Here are some points:
[-1.5 -1.1 -0.5  2.6  0.8 -0.4  1.1  2.4  1.6  2.3  4.5  0.4  0.3 -1.7 -0.4  2.5]
[ 0.2 -0.3  0.1  0.9 -1.1  0.1  0.1 -0.7  2.2  1.0  0.2  0.1  0.5 -1.4 -1.0  1.7]
[ 0.3  0.7  0.6  1.2 -0.1  0.7 -1.1  0.2  0.9 -0.5  0.3 -1.1  0.0  0.7 -0.3 -0.7]
[ 0.4  0.7  0.7  0.5 -0.8  0.4 -0.5  0.7  0.3 -0.9 -0.7 -0.7  1.2 -0.1  0.9 -0.4]
[ 0.9  0.8  0.1 -0.7  0.1  0.1  0.1 -0.8 -1.0 -0.7 -0.8 -0.7  0.2  0.6 -0.2 -0.8]
[ 1.1  0.7  0.1 -0.4  0.4  0.7  0.2 -1.2 -1.0 -0.7 -0.4 -0.2 -0.5  0.6  0.7  0.1]
[ 0.3  0.6  0.0 -0.6 -0.2  0.3 -0.8  0.4 -0.7 -0.8 -0.8 -0.4 -0.4 -0.3  0.4 -0.4]
[-0.2  0.7  0.2 -0.6 -0.3  0.0 -1.4  1.5 -0.5 -0.5 -1.2 -0.4 -0.1 -0.7  0.6 -0.9]
[-0.1  0.3  0.1 -0.2 -0.2 -0.6 -1.0  1.2  0.1 -0.9 -2.0  0.2  0.3 -1.0  0.7 -1.1]
[-0.3  0.1  0.2  0.5  0.3 -1.1 -0.5  1.0  0.6 -1.2 -2.6  0.8  0.6 -1.1  1.0 -0.5]
[-0.2 -0.2  0.2  1.2  1.2 -1.0  0.2  0.9  1.5 -1.2 -1.7  1.1  1.3 -0.8  1.3  0.5]
[-0.1 -0.1  0.0  0.8  0.4 -0.8  0.1  0.6  0.9 -1.1 -1.7  0.8  1.1 -0.9  1.2 -0.2]
[ 0.1  0.1 -0.1  0.3 -0.5 -0.5  0.3  0.1 -0.3 -0.7 -1.4  0.9  0.7 -0.9  0.7 -0.7]
[ 0.4  0.3 -0.4 -0.3  0.0  0.0  1.2 -0.5 -1.3 -0.3 -0.9  0.8  0.5 -0.9  0.5 -0.5]
[ 0.4  0.6 -0.5 -0.5  1.0  0.0  1.5 -1.1 -1.8 -0.2 -0.2  0.7  0.3 -0.7  0.2  0.5]
[-0.1  0.7 -0.3 -0.8  0.3 -0.1  0.8 -0.3 -1.3 -0.4 -0.8  0.4  0.3 -0.7  0.0  0.7]
[-0.3  0.9 -0.1 -1.0  0.0 -0.1 -0.1  1.6 -0.9 -0.6 -0.6  0.2  0.4 -0.5  0.9  1.0]
[-0.3  0.8  0.2 -1.1 -0.2  0.0 -0.4  2.7 -0.4 -0.6 -0.1  0.1  0.5 -0.1  1.3  1.5]
Here are 13 more points, each followed by its number:
[ 0.3  0.0  0.1 -1.7  0.3 -0.5  0.4  1.8 -0.8 -0.3 -0.3  0.6 -0.3  0.5  0.0  1.9] 0
[ 1.4 -0.2  0.0 -1.4  0.5 -0.8  1.0  1.1 -1.1  0.2 -0.1  0.9 -1.2  0.9 -1.0  2.0] 1
[ 1.1 -0.2  0.0 -2.4  0.3 -0.7  0.7 -0.4 -1.2 -1.5  0.0  1.3 -1.6  0.3 -1.3  0.8] 2
[ 0.9  0.6  0.3 -1.4  0.3 -0.1  0.5 -1.6 -1.1 -0.8  0.4  1.5 -2.1 -0.4 -1.7 -0.4] 3
[-0.1  0.0  0.2 -1.3 -0.1 -0.7  0.0 -1.6 -0.9 -0.2 -0.4  1.0 -1.3 -0.2 -0.3 -0.7] 4
[-1.2  0.1  0.3 -1.2 -0.8 -0.5 -0.9 -0.2  0.0  0.4 -1.2 -0.6  0.4  0.2  1.8 -0.4] 5
[-0.7  0.2  0.0 -0.7 -0.7 -0.8 -1.1 -0.1  0.2  0.5 -1.4  0.0  0.4 -0.3  2.1 -0.7] 6
[-0.4  0.3 -0.5  0.0 -0.7 -1.2 -1.1 -0.4  0.1  0.8 -1.2  0.7  0.1 -1.1  2.0 -1.3] 7
[-0.4 -0.1 -0.4 -0.1 -0.4 -1.4 -1.0 -0.7 -0.4  0.5 -1.1  0.8 -0.4 -1.0  1.5 -1.1] 8
[-1.2 -0.7  0.0 -0.2 -0.2 -0.7 -0.6 -1.3 -1.7  0.2 -0.7 -0.2 -0.4  0.7  0.6 -0.6] 9
[-1.4 -0.1  0.6 -0.2  0.5 -0.1 -0.1 -1.3  0.0 -0.4 -0.4 -0.4  0.7  2.5  0.1  0.4] 10
[-0.7  0.4  0.5 -0.5  0.4 -0.1  0.2 -0.7 -0.6 -1.5 -0.3 -0.9  1.0  1.8  0.0  0.0] 11
[ 0.5  0.3  0.1 -0.3  0.2 -0.1  0.3 -0.3 -1.5 -0.7 -0.7 -0.5  0.7 -0.1  0.6 -0.2] 12
Which two of these numbered points are nearest to each point below by angle, seen from the average point of the first points? Their numbers follow each, nearest first.
[ 0.5  1.0  1.1 -0.9  0.0  0.3 -0.7  1.2  1.9  0.7 -1.2 -0.4  1.1 -0.1  0.8 -0.9] > 6 5
[ 0.6  0.5 -0.1  0.1 -0.3 -0.1 -1.0  0.7 -0.8 -0.2  0.5 -0.4 -1.2 -0.1 -1.0 -0.1] > 3 2
[-0.3 -1.5 -0.4 -0.5  0.2 -0.2  0.4  0.3 -1.5  0.2 -0.4  0.2  0.0  0.3  0.1 -0.7] > 9 4
[-1.4  1.1  0.5 -1.6 -0.1  0.8 -1.2  0.8  0.0 -0.9  0.2 -1.0  0.9  0.2  2.2 -0.1] > 5 6
[ 0.0 -1.0 -0.3  0.0  0.6  0.2 -0.6  0.2  0.0  0.3  1.3  0.6 -1.6 -0.5 -0.7  0.2] > 3 4
[ 1.1  0.4  0.5 -0.7 -0.8  0.6 -0.6  0.3  0.7  0.2 -1.3 -0.1 -0.2 -1.5  0.0 -1.3] > 7 6
[ 0.8 -0.8 -0.3 -0.6 -0.6  0.7  0.5 -0.3  1.5  1.8 -0.1  0.2  0.8 -0.6 -0.3 -0.8] > 7 4
Here are 13 other points, each followed by its number:
[ 1.0  0.1  0.1  0.1  0.0 -0.2  0.5  0.2 -1.3 -0.1 -1.0  0.2  0.8 -0.8  0.7 -0.6] 0
[ 0.0  0.3  0.2  0.2 -0.5 -0.3 -0.1  0.6 -0.4 -1.3 -1.9 -0.3  1.2 -0.5  1.0 -0.8] 1
[-0.9  0.5  0.7  0.3  0.4 -0.3 -0.4  1.3  0.7 -1.8 -2.6 -0.7  1.6  0.0  1.9 -0.7] 2
[-0.1  0.4  0.0 -0.5 -1.3 -1.1  0.5  0.0  0.7 -1.3 -1.1 -0.2  1.0 -1.1  0.9 -1.3] 3
[ 1.2  1.8 -0.7 -0.4  0.9 -1.3  3.0 -0.2 -0.1 -0.1  1.3  1.3  0.0 -0.6 -0.1  0.2] 4
[ 1.1  0.7 -1.2 -0.2  1.2 -0.9  2.4  0.5 -0.8  0.0  1.6  1.5 -0.7 -1.4 -0.7  0.0] 5
[ 0.0 -1.7 -0.5  0.5  0.6 -0.4  0.5  0.9 -0.8  0.8  0.4  1.2 -1.2 -0.7 -0.6 -1.4] 6
[ 0.4 -1.1 -0.3  0.0  0.4 -0.7 -0.5 -0.5 -0.9 -0.4 -0.9  0.6 -1.3  0.1 -0.3 -1.4] 7
[ 0.8  0.2 -0.2 -1.5  0.3  0.3 -0.9 -0.2 -0.5 -0.3 -1.1 -0.1 -0.5  0.0 -0.4 -0.7] 8
[ 0.8 -0.3  0.2 -0.9 -1.0  1.0 -0.2 -0.4  1.5  0.8 -0.9  0.2  0.0 -1.5 -0.3 -0.8] 9
[-1.0 -1.9 -0.6  1.1 -0.6  1.3  0.6  0.3  1.8  0.8  3.2 -1.2 -0.4 -0.4 -1.3  1.4] 10
[ 0.1  0.7  0.5  1.0 -0.7  0.2 -0.6 -1.0  1.0 -0.2  0.3 -0.2 -0.6  0.1 -0.9  1.3] 11
[ 1.8  0.6  1.7  1.3  0.3 -0.8 -0.2 -0.9  1.5 -2.1 -0.2  0.2 -0.7  1.2 -0.2  0.3] 12
Which two of these numbered points are nearest to each point below by angle, seen from the average point of the first points? Their numbers follow each, nearest first.
[-1.1 -1.0 -1.0  1.9 -0.4  0.5  0.7  1.2  1.9  2.2  4.1  0.8  0.7 -1.8 -0.3  2.5] > 10 11
[ 0.5 -1.3  0.4 -0.1  0.4  0.0 -1.9 -1.4  0.0 -0.8  1.2  0.9 -2.0  1.0 -0.7 -1.5] > 7 8
[ 0.6 -0.4  0.0 -0.8 -0.7  0.9 -0.5  0.5  1.4  1.1 -0.9  0.1  0.7 -1.0  0.4 -1.3] > 9 8
[-0.3  2.5 -0.1 -0.3  0.3  1.5 -1.4 -1.6 -1.1 -0.4 -2.4 -1.3 -0.8  1.6 -0.7 -1.9] > 8 7
[ 0.9  1.3  1.1 -1.6 -0.8 -0.2 -0.5  0.8 -1.2 -0.2 -1.7 -0.7  0.1  0.7  0.5 -1.0] > 8 1
[ 1.6 -0.3  1.9  0.2 -0.7 -0.3  1.8 -1.0  0.7 -0.6 -1.6 -1.5  0.6  1.7  1.7  0.9] > 12 2
[ 0.6 -0.4 -1.0  0.0  1.0 -0.8  1.5 -1.6 -0.7 -0.7  0.5  1.3 -0.2 -0.1 -0.9  1.2] > 5 4
